array([[ 21,  45, -54, -17,   1,  24,  -6],
       [ 61,  36, -37,  28,   2, -49, -23]]) ==> -49

array([[ -2, -20, -17,  19, -15],
       [-24,   3,   0,  44,   9],
       [-16,   3,  14,   8,   9]]) ==> 44

array([[-14, -22,  30, -21,  25],
       [-44,   3,   2, -21,  12],
       [-21,  19,  31,  -4,  42]]) ==> -21

array([[-13, -15, -51, -10,   3],
       [ 19,  35,  24,   5,  35]]) ==> 5

array([[-18, -58,  35, -14,  60],
       [ 11,   2, -26,  21, -40]]) ==> 21

array([[  2,  -7,  23, -19, -23, -34,  -9],
       [-23, -30,  50,   0,  21,  16,  33],
       [ -4,  21, -40,  30, -21,  23, -27]]) ==> 16
---
 13   12   62    6  -41   60   -1 | 6
-50  -13    3   -7   -6 | 3
44   4  60  26  28 | 60
-38   23  -44  -16  -19   -8   25 | -16
-58   13   56   53  -53 | 56
-26   46  -61  -24    0 | -61
---
Q: [ 60  19   0 -56]
A: 60, 19

Q: [-36 -21  27 -45 -36]
A: 27, -21

Q: [-22  17  56   4  15   5]
A: 56, 17

Q: [ 47 -35  16 -13]
A: 47, 16

Q:
[[  1  42 -21  13  -6 -53  30]
 [-35  30 -34  49   7  40  30]]
A: 49, 42

Q: [ 19  20 -56 -10]
A: 20, 19

Q:
[[ -3  -4   0  -8  -2  -1   3]
 [ -2   1   3  -1  -1  -2   2]
 [ 17   4 -18  -9  34 -53 -43]]
A: 34, 17

Q:
[[ -3 -54  24  26  -7]
 [ 22  34 -41 -13 -14]
 [ 15 -37 -11  -4 -23]]
A: 34, 26
---
array([[5349, 2082, 1484, 6431, 5957],
       [6360, 6043, 9742, 2931, 3090],
       [4399, 5030, 7347, 3168, 4220]]): 5349, 4220

array([[6, 7, 6, 6, 8, 4],
       [7, 3, 3, 9, 2, 5]]): 6, 5

array([[  5,  38,  29,   5,  -7,  -2],
       [ 15, -12, -25,  -1, -23,   2]]): 5, 2

array([[82, 43, 21, 39, 49, 50, 26],
       [74, 54, 65, 96, 57, 29, 65]]): 82, 65

array([[-15,   7,   6, -27, -19],
       [ 40,   7, -11, -39,  -2]]): -15, -2

array([[76, 22, 25, 58, 43, 20, 14],
       [93, 38, 30, 44, 38, 11, 14]]): 76, 14

array([[6, 2, 2, 0, 6, 2],
       [6, 2, 2, 1, 6, 2],
       [6, 1, 2, 1, 7, 2]]): 6, 2

array([ 28, 159,  18, 175, 129,   1, 197]): 28, 197
---
Q:
[[-10.9, 3.9, -9.5, 3.9, 10.7],
 [10.5, -13.4, 12.7, -13.9, -13.1],
 [-5.7, -6.9, -4.8, -10.6, -5.8]]
A: 12.7, 12.7

Q: [-0.10, -0.04, 0.11, -0.04, 0.16, 0.05, -0.08]
A: -0.04, 0.16

Q: [4.671, 8.674, -0.288, 14.207, -16.455]
A: -0.288, 14.207

Q: [-5.37, 53.02, 16.25, 48.00, -111.37, -93.99, 129.27]
A: 48.00, 129.27

Q: [0.853, 8.115, -15.060, 8.858, 9.557, 11.614, 4.477]
A: 8.858, 11.614

Q: [-6.9, -16.3, 1.4, 1.9, 10.2]
A: 1.4, 10.2

Q: [1.28, -1.19, 0.18, 1.08, -0.95]
A: 0.18, 1.28
---
-10.740,11.449,-5.927,-6.979
-5.051,-11.381,-5.988,-11.174
⇒ -10.740

-91.08,113.42,88.10,-170.34
-5.50,-125.91,-82.28,-50.77
-137.73,-113.61,-9.65,-124.88
⇒ -125.91

-41.716,-11.055,28.912,5.265,-9.662,-42.695
-70.185,170.940,-17.145,-3.119,10.048,-142.138
-33.393,28.102,0.581,-10.522,-31.755,-100.155
⇒ -70.185

-0.14,0.10,-0.05,-0.06
-0.15,0.15,-0.12,-0.09
⇒ -0.12

-0.53,1.23,1.06,0.28,-1.41,-1.31 ⇒ -0.53

180.04,173.47,240.03,-116.64,-25.22,-49.75
213.72,183.61,102.23,-84.71,-116.69,-55.53
-4.00,18.57,-82.25,-128.10,-40.85,-147.93
⇒ -116.69
